Here are some points, each followed by its number:
[ 0.1 -2.3 -1.4  1.0  0.4  2.2 -4.2 -2.6  1.5  0.3  4.4 -1.0  0.1  2.1 -1.7 -5.0  2.8 -0.2 -0.3 -0.6 -0.2 -2.0  3.0
  1.3] 0
[ 0.7 -0.5  2.1  1.3 -2.4 -0.1  1.2 -0.8 -0.9 -1.0 -1.7  1.9 -3.0 -1.0  0.0  2.2 -0.5 -1.1  0.2  0.4  0.8  0.7 -1.1
  0.6] 1
[ 0.2  0.6  0.8 -0.7 -1.0 -1.1 -0.4 -0.4 -0.4 -0.8 -1.7  0.4 -1.3 -1.6  0.2  1.2 -0.7  0.9 -1.1  0.6  0.3  0.7 -0.4
 -0.6] 2
[ 0.0 -0.4  1.6  0.3 -1.6 -3.0  2.9  1.0 -0.5  0.0 -0.8  1.7 -0.5 -1.8 -0.1  2.3 -2.6 -1.5  2.0  0.9  0.8  1.0 -0.1
 -0.2] 3
[ 0.2 -0.7  1.0  0.9 -0.4  0.7 -1.4 -1.4  0.0  0.0  1.0 -0.5 -1.1  0.6 -0.8 -0.7  2.0  0.1 -0.9 -0.7 -0.4 -0.1  0.7
  1.0] 4
[-0.3 -0.1 -0.3  0.6 -0.7  0.3  0.6 -1.1 -0.3 -0.8 -0.8  0.7  0.1 -0.5  0.1  0.2 -0.7  0.0  0.5  0.3  1.2 -0.1 -0.2
 -0.1] 5
[ 0.5 -1.1 -1.2  0.0  1.1  1.2 -4.0 -0.3  1.6  0.1  4.0 -1.5  0.3  0.9 -0.9 -4.2  2.3  0.4 -0.7 -0.4 -0.7 -1.6  2.2
  0.8] 6
[-0.4 -0.7  0.0  0.6 -0.1  0.5 -1.0 -1.6  0.0  0.8  1.2  0.1 -0.4  0.9 -0.9 -1.3  1.4  0.0 -0.4  0.0  0.0 -0.9  0.7
  0.4] 7
[ 0.8  1.1 -0.3  0.8  0.8  2.0 -0.5  1.7 -0.7  0.0  0.4 -0.1 -0.5  1.9  0.2 -0.2  1.5 -0.1  0.1 -0.8 -1.1 -0.2 -1.0
  0.1] 8
[ 0.3 -0.1  1.1  0.7 -1.0 -0.9  2.7  1.1 -0.8  0.6 -1.1  1.6 -0.4 -0.4  0.2  2.5 -1.4 -1.5  1.4  0.4  0.2  1.1 -0.9
  0.0] 9
[-1.2 -0.6 -2.0  0.7  0.5  2.3 -2.5 -3.1  0.6  1.7  2.0 -1.9  1.7  3.8 -1.0 -3.3  3.4  0.2 -0.3 -1.6 -0.8 -1.3  1.7
  1.0] 10
[-0.1 -2.3  1.0 -0.3 -0.6 -1.9 -2.2 -2.0  1.6  2.0  2.8 -0.9  0.4  0.8 -1.5 -2.7  1.7 -0.8  0.7 -0.6 -1.3  0.1  3.5
  1.4] 11
New points follow, each followed by the numbers of its two nearest points above, looking only along the 6 directions in which the numbered points spread most, nearest first.
[-0.3  1.2 -2.6 -0.1  2.0  2.3 -1.0  0.3 -0.1 -0.4  0.5 -1.1  1.5  1.3  0.6 -1.3  0.7  1.0 -1.0 -0.6 -0.3 -0.6 -0.7
 -0.8] 8 7
[-0.7  0.7 -3.1 -0.8  1.4  1.0  0.7  0.8  0.3 -0.3  0.0 -0.5  2.8 -0.4  0.8 -0.7 -2.0  0.8  0.3  0.4  1.3 -1.0 -0.6
 -1.7] 5 8
[-0.6 -0.9 -0.8  1.3  0.4  1.5 -2.0 -1.1  0.8  1.8  3.1 -1.4  0.3  3.0 -1.4 -2.9  3.1 -1.1  0.6 -1.2 -1.0 -0.9  2.0
  1.4] 10 0
[-0.9  2.3 -1.5  0.9  1.1  2.3  2.1  1.3 -1.3  0.5 -2.0 -0.2  1.1  2.5  1.0  1.6  0.7 -0.5  0.4 -1.0 -0.3  0.0 -2.3
 -0.4] 8 5
[-0.5 -0.3 -1.2  1.0  0.6  2.2 -2.7 -1.2  0.5  1.3  2.4 -1.2  0.6  3.1 -0.8 -2.9  3.3 -0.5 -0.1 -1.5 -1.0 -1.0  1.6
  0.9] 10 6
[-0.2 -1.3 -0.5  0.1 -0.1 -0.1 -0.8 -0.3  0.8  0.9  2.3 -0.4  1.0  0.9 -0.8 -1.9  0.5 -0.7  0.9 -0.4 -0.4 -0.5  1.7
  0.8] 7 4
[-0.2  1.1 -0.2 -1.9  0.6 -1.5  1.5  0.8 -0.1 -1.2 -2.2  0.3  0.7 -2.5  0.9  1.8 -2.6  1.3 -0.8  0.8  0.9  0.6 -1.3
 -1.5] 2 5
[-0.5  1.0  0.0 -1.4  0.3 -1.8  1.0  0.2 -0.3  0.0 -1.8 -0.1  0.7 -1.2  0.6  1.9 -1.0  1.1 -0.8  0.8  0.2  0.5 -0.6
 -1.0] 2 5
[-0.2 -0.2 -0.8 -1.0  0.9 -0.6 -0.6  0.5  0.9  1.0  1.2 -1.1  1.4  0.4 -0.2 -1.2  0.1  0.5  0.0 -0.2 -0.6  0.2  0.8
 -0.1] 7 4
[-0.3 -0.1 -1.8 -1.5  1.6 -0.2 -1.5  0.7  1.2 -0.1  1.5 -1.5  1.7 -0.7 -0.1 -2.0 -0.2  1.3 -0.6  0.2 -0.1 -0.7  1.0
 -0.6] 7 6
[-0.4  0.1 -1.5 -1.2  1.3 -0.2 -1.0  0.4  1.1  0.1  1.2 -1.5  1.4  0.0  0.2 -1.7 -0.2  1.1 -0.5  0.1 -0.2 -0.6  0.6
 -0.4] 7 5
[ 0.2  0.6  1.2 -0.7 -0.4 -1.0  0.0  0.3 -0.4 -1.4 -2.1  0.3 -1.1 -1.9  0.2  1.8 -0.6  1.2 -1.2  0.2  0.0  1.0 -0.6
 -0.4] 2 5
[ 0.9 -1.0  2.5  1.7 -2.0 -0.2  0.0 -0.6 -0.3  0.0 -0.2  1.1 -2.7  0.2 -0.9  1.4  0.7 -1.0  0.7 -0.3 -0.1  0.8  0.4
  1.2] 1 4
[ 0.8 -0.6  3.0  0.8 -1.9 -1.4  0.5 -0.8 -0.2 -0.5 -0.9  1.4 -3.3 -0.8 -0.3  1.6  0.0 -1.1 -0.2 -0.2 -0.1  1.1  0.3
  1.0] 1 2
[-0.5  1.1  0.7 -0.8  0.0 -0.2  0.6 -0.5 -0.5 -0.5 -2.4 -0.2  0.0  0.2  0.1  1.7  0.4  1.2 -1.0 -0.2 -0.1  0.8 -1.1
  0.0] 2 5
[ 0.4 -0.4  1.2 -0.1 -0.7 -0.8 -0.2 -0.6 -0.5 -0.8 -1.1  0.5 -1.2 -1.2 -0.1  1.0  0.0  0.2 -0.9  0.5  0.3  0.5  0.1
  0.5] 2 5
[ 1.5 -0.3  2.8  1.2 -1.8 -0.1 -0.7  0.0 -0.8 -1.2 -0.8  1.6 -3.7 -1.3 -0.3  1.5  0.7 -0.5 -0.7  0.4  0.1  0.2 -0.9
  0.9] 1 2
[-0.5  1.5 -2.5  0.4  1.6  2.8 -0.6  0.1 -0.5 -0.3  0.1 -1.0  1.4  1.4  0.7 -1.2  1.0  0.8 -0.6 -0.4  0.0 -1.3 -1.0
 -0.7] 8 7
